In the data rows, the value 128 means zero.
Here are some numbered points:
[115 179 131 147 110 113 121 132 133  86 109 137  86 124 197] 0
[124 147 129 127 137 127 123 127 122 124 129 120 108 121 151] 1
[127 109 110 105 159 152 132 103 124 154 158 106 141 107 106] 2
[132 133 112 106 176 143 127 102 132 141 150 122 132 102 110] 3
[144  46  90  59 213 176 133  65 128 221 204  74 193  86   2] 4
[143 140 157 158  85 103 129 156 122 100  90 150 112 169 166] 5
[118 126 107 106 167 148 123 100 123 143 155 108 130  94 119] 6
[127 141 122 135 125 128 127 129 130 115 122 132 123 130 133] 7
[126 139 105 110 159 146 117  97 131 138 151 109 128  95 121] 8
[147  54 118  94 136 150 142 117 116 170 163 106 176 122  40] 9
[123 142 131 141 101 122 128 141 135 110 110 135 114 137 150] 10
[140  87 153 130  77 115 139 152 127 118  90 142 150 158 107] 11
[ 90 255 119 172 121 110  94 137 132  54  82 131  37 118 255] 12
[124 108 129 130 125 128 153 122 129 137 124 129 137 130 108] 13
[ 93 244 128 176  99 106  93 154 134  63  89 159  47 130 255] 14
[108 198 133 156 101 107 111 135 131  82 103 140  77 137 210] 15
[114 160  95 119 186 147 114  91 134 143 153 103 112  88 155] 16
[111 173  79  91 209 162 111  74 139 153 176  86 110  55 151] 17
[ 99 221  89 128 170 137 103  94 134 114 149 105  70  85 208] 18
[129 129 111  98 179 149 129  93 133 149 156 108 135  97 106] 19
[136 119 124 131 123 129 125 128 129 126 124 131 136 127 121] 20
[120 144 115 124 149 140 116 101 130 135 140 122 134 110 138] 21
[137  89 168 168  47  92 146 184 124  88  71 162 130 187 134] 22
[122 155 106 112 155 133 113 109 134 132 145 119 139 104 152] 23
[140  90 123 111 153 148 128 116 139 159 152 115 147 108  71] 24
[121 161 150 160  76 104 110 161 124  92  92 152  97 160 187] 25
[113 176 118 123 150 134 123 114 124 127 139 118 118 114 150] 26
[138  99 122 103 122 136 129 123 127 155 150 112 154 114  89] 27
[142  56 112  82 162 157 139 110 128 165 167 110 171 113  41] 28
[128 119 127 126 129 130 131 124 126 127 122 131 128 133 133] 29
[121 145 126 138 123 131 119 136 128 118 127 135 116 128 145] 30
[129 129 133 128 124 121 126 131 132 127 128 131 121 129 133] 31
[140 112 131 121 122 129 135 129 129 140 128 130 137 126 106] 32
[ 30 255  52 193 189 137  32  61 139   0  95  99   0  35 255] 33
[111 189 121 141 126 128 114 119 132 105 111 131  84 116 188] 34
[117 166  76  90 217 161 105  39 123 167 181  89 122  62 131] 35
[128 141 112 125 157 139 127 108 130 135 145 113 127 103 126] 36
[140 104 140 124 104 132 133 141 128 130 123 133 152 146 106] 37
[119 144 134 135 126 129 123 136 126 112 121 128 117 133 152] 38
[120 167 164 188  59  92 123 175 131  76  68 156  88 161 198] 39
[118 146 135 143 117 118 132 130 134 121 117 138 126 145 137] 40
[128 111 120 114 144 130 141 118 130 146 137 120 147 122  96] 41
[111 164 117 138 144 128 120 127 136 118 139 116 105 109 166] 42
[135  89 120 101 157 149 136 119 120 157 154 120 153 126  81] 43
[124 140 112 116 160 139 120 103 125 138 153 114 117 104 130] 44
[165   0 129  67 161 158 158 112 132 208 186 109 231 122   0] 45
[104 217 104 136 162 122 111 102 133 104 133 117  65  72 211] 46
[135  98 150 135  89 118 138 151 125 124 116 145 144 159  77] 47
[134 112 136 135 119 123 137 136 131 126 120 130 133 138 111] 48
[128 124 117 113 155 134 122 120 125 131 138 120 132 113 126] 49
[180   0 163  98  93 127 174 157 116 187 137 143 239 173   0] 50
[143  88 156 136  69 105 145 175 115 114  93 158 152 174 103] 51
[128 130  93 102 189 153 121  88 140 154 175  96 130  84 106] 52
[127 156 148 168  93 105 137 158 124  88  93 149 104 157 176] 53
[105 222 111 150 144 126 104 113 133  87 112 123  61 112 236] 54
[100 200 102 132 149 138 102 108 135 110 133 116  77  95 195] 55
[107 207  98 138 158 140 100 104 119 113 135  99  80  94 198] 56
[126 142 116 118 148 131 132 121 129 131 136 109 117 108 132] 57
[120 131 138 123 138 129 126 124 139 127 132 119 129 124 125] 58
[136 105 132 116 144 140 133 114 127 146 145 118 145 120  99] 59
[135 100 131 102 138 142 132 126 124 140 142 122 146 117 102] 60
[148  24 108  59 201 165 146  66 138 210 200  95 209  96   0] 61
[141 105 114 117 161 162 125 102 130 157 154 109 132 100  93] 62
[115 171  91 122 162 138 115 107 140 125 141 119 111 115 162] 63
[136  98 115 100 170 140 122  91 130 164 160 109 141 105  81] 64
[120 168 129 135 120 126 122 125 128 113 124 130 104 111 165] 65
[126 140 114 103 167 146 123 102 130 136 153 111 131 103 131] 66
[125 126  98 102 188 159 124  90 121 140 166  99 153  94  91] 67
[136  91 130 114 137 130 137 121 127 144 141 116 159 125  82] 68
[131 135 130 120 124 121 128 135 130 126 127 130 127 136 116] 69
[132 108 101 102 184 156 120  91 122 166 170 101 146  96  94] 70
[138 113 165 172  38  93 142 186 121  98  69 175 132 187 147] 71
[126 131 124 130 142 128 125 128 125 119 130 125 114 117 133] 72
[134  87 134 117 133 135 134 123 120 145 134 125 157 125  92] 73
[128 146 160 169  74 101 142 163 118  88  80 170 107 168 157] 74
[118 153 127 155 112 126 114 139 134 114 114 123 108 129 161] 75
[124 130 136 131 123 125 125 131 130 128 124 133 127 135 132] 76
[143  63 152 118 102 120 150 153 123 140 121 142 171 152  77] 77
[127 106 124 112 137 139 124 128 122 147 137 126 137 124  99] 78
[131 113 126 118 135 137 136 120 140 146 137 118 129 125  98] 79
[134  86 118 107 151 140 134 114 117 163 149 114 154 114  66] 80
[125 127 137 137 111 121 125 148 132 119 110 135 131 146 138] 81
[118 140 120 137 114 126 136 134 128 123 118 130 128 126 146] 82
[141  99 113 106 152 139 147 104 128 158 164 113 156 113  74] 83
[127 142 154 160  66 104 129 160 123  95  90 154 111 160 168] 84
[147  64 127 110 134 128 149 131 129 145 144 101 168 134  58] 85
[111 166 157 168  67 101 124 160 118  80  81 152  99 166 192] 86
[124 149 103 104 146 142 127 111 141 133 141 121 125 107 125] 87
[134 114 107 103 171 148 128 100 127 158 159 113 140 100  96] 88
[127 108 120 114 138 133 131 121 129 148 145 124 146 113  98] 89
Which point above is nearest to each new point, looking only along the 2 directions in which the numbered points spread most? Its number follows each.
[145  82 137 120 122 121 139 141 129 140 129 124 171 135  89] 73
[123 186 205 221   0  63 132 221 115  33  18 202  77 218 236] 39
[121 153  88 107 184 167 104  80 129 150 169  97 122  82 115] 52
[128 127 126 117 138 133 130 121 132 133 137 125 132 135 122] 58
[120 162  94 110 179 147 112  94 121 145 167 105 109  92 146] 16
[122 157 101 112 185 142 118  89 128 128 161 111 117 100 141] 16
[141  80 166 141  53  93 152 175 124 109  89 168 148 187  95] 51
[128 100 155 125 112 128 134 139 126 138 132 136 153 142  68] 37
[158   0 127  74 156 156 156 115 126 194 176 108 227 136   0] 45
[156  13 127  85 157 155 148 113 122 188 174 110 204 125   2] 45
[127 154 150 147  98 114 125 149 123  97 100 146 106 151 169] 53
[150  35 132  93 128 136 153 135 124 180 145 125 202 138  22] 9
[116 165 117 134 143 126 112 109 128 117 124 123  99 115 163] 42
[117 172 120 133 140 126 110 120 132 117 131 120  99 108 171] 42
[125 117  67  81 228 184 123  53 147 187 210  73 149  53  77] 35
[129 127 170 172  49 101 143 184 113  88  69 165 124 184 156] 71
[148  63 147 123  98 119 142 147 126 143 113 142 168 153  68] 77
[121 129 115 111 164 144 123  99 129 149 156 112 142 103 108] 3
[119 138  89  94 184 154 112  77 135 160 177  95 125  72 121] 52
[105 191 116 140 140 129 107 119 119 101 125 134  89 107 180] 34
[107 230 135 162 111 119 119 133 128  98 104 130  87 133 202] 15
[163   0 162 108  83 130 166 156 119 179 138 144 215 176   0] 50
[163  62 142 125  99 124 147 148 129 138 121 146 163 155  73] 77
[110 182  99 123 195 150 105  93 136 127 153 123  92  82 173] 16
[144  96 131 110 112 132 137 130 126 144 136 122 148 126  98] 73
[161  44 162 127  83 118 148 155 118 140 115 151 173 168  65] 77
[104 188 119 144 126 123 115 130 134 104 116 121  90 110 189] 34
[130  90 130 113 143 148 137 116 150 152 143 118 159 120  91] 27
[115 162 114 134 141 130 112 120 125 113 134 129 102 109 156] 42
[ 93 255 134 181 115 112  83 132 131  55  86 136  34 120 255] 12
[132 128 169 174  36  82 135 192 115  73  65 171 115 193 164] 71
[120 161 134 147 112 121 120 124 128 108 115 141  99 133 166] 75
[120 166 127 132 148 132 119 115 137 126 132 125 108 110 141] 26
[ 66 255 103 179 140 115  77 106 131  53  95 125   0  86 255] 12
[128 119 126 115 144 142 125 121 129 130 141 125 127 121 115] 49
[144  66 138 118 109 123 145 138 129 149 128 135 177 150  73] 77
[159  17 139  97 111 133 157 137 127 170 141 136 196 156  11] 50
[111 211 126 157 130 117 107 121 134  92 112 129  70 113 220] 54
[133 100 128 122 134 128 137 124 127 140 129 129 155 127  91] 73
[147  68 143 118 121 125 156 134 127 147 143 134 175 144  61] 85
[117 158 119 111 153 138 118 100 139 138 144 113 112 102 144] 23
[104 180 100 110 187 151 103  98 123 131 156 106  91  78 168] 16
[133 118 134 134 115 103 131 139 138 119 107 135 125 136 124] 81
[164   0 126  78 149 149 157 120 122 197 179 103 212 120   0] 45
[132 125 100 109 155 135 126 112 130 152 156 113 133 100 113] 3
[130 129 110 112 162 143 121 112 131 142 148 109 132 105 101] 3
[114 144  74  76 217 162 122  63 132 169 179  84 127  62 108] 35
[119 165 117 130 135 133 118 118 131 117 126 119 103 110 165] 42
[151   6 131  85 142 146 160 121 118 191 162 114 216 136   0] 45
[168   0 130  70 162 163 162 111 119 207 169 116 226 128   0] 45
[120 189 126 146 124 120 115 139 123  97 106 144  96 125 190] 0
[117 151  96 107 177 147 102  89 136 144 161  99 109  88 146] 16
[128 158 136 145 101 119 128 141 127 104 109 129 124 143 160] 10
[125 128 184 186  25  87 144 188 122  75  51 181 117 197 164] 71
[178   0 156  88 110 127 168 149 116 200 153 134 239 159   0] 50
[135 126 156 149  76 110 126 162 120 100  90 160 127 153 143] 5
[127 140 136 150 111 119 134 141 119 106 107 149 121 150 145] 10
[147  88 167 157  38  84 159 193 124 106  80 170 147 197 108] 22
[129 128 114 103 162 139 132 104 150 141 148 118 137 111 107] 3
[142  28 118  81 154 147 153 121 127 191 164 114 216 128   4] 45
[172   0 121  66 168 159 157 114 125 213 197 105 237 117   0] 45
[150   6 156 144  82 112 148 156 132 130 115 149 165 169  56] 77
[ 93 204 128 159 109 119 102 134 133  80 101 134  68 128 225] 15
[151  58 140 113 124 132 143 137 125 166 162 132 174 179  60] 85
[144  65 112  88 164 148 136 103 129 179 169 108 169 106  58] 28
[111 173 135 153 109 106 115 142 123  96  96 137  97 134 179] 0
[125 133  77  75 228 174 117  65 137 191 204  79 136  66  98] 35
[111 177  82  94 208 175 102  74 143 144 173  96  98  66 140] 17
[127 137 133 128 131 130 127 128 128 135 140 120 130 120 126] 58
[135 119 118 115 129 135 124 116 133 127 137 117 151 123 118] 79
[125 122 126 118 160 135 128 109 123 145 143 122 130 106 122] 49
[114 177 124 145 127 115 101 127 134  88 124 134 115 120 167] 65
[127 137 106 106 173 147 117 106 129 156 155 105 123 101 114] 6
[117 161 112 126 148 136 137 116 131 120 128 120 107 110 151] 26
[140  62 112  95 160 148 137 113 139 175 166 105 174 114  49] 28
[131 121 121 117 141 139 131 124 123 134 143 123 147 125 121] 79
[134 151 109 123 146 137 116 116 127 120 138 122 112 110 158] 26
[129 121 134 135 114 113 141 144 121 125 122 137 137 146 120] 48
[152  24 101  53 203 165 143  85 129 213 205  86 206  94   0] 61
[124 141 111 114 147 132 122 111 125 135 119 120 117 113 133] 57
[127 172 193 218   0  59 143 217 123  36  24 200  91 222 236] 39
[117 176 106 119 155 134 116 113 132 115 140 104  98 107 168] 63
[131 139 142 146  94 122 129 149 120 109 104 147 118 146 152] 10
[122 128 103 106 176 145 125  97 134 154 162  95 137 100 106] 19
[156  64 150 108 101 124 146 145  99 143 124 139 171 157  70] 77
[109 173  79 105 215 152 111  70 132 153 180  89 118  66 139] 17
[120 161 123 133 129 125 126 112 131 116 121 126 105 128 164] 65
[105 170 113 130 146 131 113 114 116 115 136 124 102 109 171] 42
[121 160 114 112 167 137 118  98 130 134 148 107 112 103 146] 23
[139  73 163 142  71 109 153 171 123 129  93 156 164 173  72] 51
[125 144 116 120 151 135 117 123 136 128 136 116 125 118 134] 57
[132  85  53  28 255 197 118  34 134 221 244  54 165  28  33] 4
[113 129 125 124 136 129 129 122 119 131 131 127 122 122 128] 58
[ 98 203  91 116 192 144  98  76 139 123 160 103  76  68 194] 18
[151  58 178 164  63 103 158 179 122 135  96 160 164 184  69] 51
[117 167 116 127 154 134 113 115 133 128 143 113 110 113 149] 26
[124 177 200 214   0  64 135 229 125  33  21 202  78 222 230] 39
[108 203 134 168  99 110 111 145 124  73  87 147  70 138 236] 15
[104 226 147 183  84 100 109 156 129  66  81 147  69 143 244] 14
[157   5 150 100 113 131 166 148 125 172 140 142 196 156  17] 50
[104 196 132 167  93 105 110 145 131  85  74 129  78 139 214] 15
[153  51 177 141  64 102 153 183 118 139  92 158 177 186  74] 51
[161   2 177 129  45 101 168 196 122 144 105 161 202 192  17] 50
[130 136 146 142  98 114 133 153 128 108 100 142 129 155 135] 81
[127 127 154 152  75 114 136 158 121 104  95 150 122 158 161] 5
[122 161 111 126 151 140 121 105 141 144 138 120 116 106 145] 23
[117 158 114 120 143 137 124 105 126 133 139 116  95 111 146] 26
[128 187 124 142 125 126 112 122 131 104 117 127  95 122 182] 34
[145  59 128 102 149 138 145 118 132 168 159 110 170 129  47] 9
[113 189 133 148 114 115 116 140 139  92 111 142  83 133 197] 0
[142  77 185 173  35  92 152 193 117  97  69 172 156 199 100] 22
[130 128 115 126 154 143 124 110 128 148 148 123 136 120 109] 49
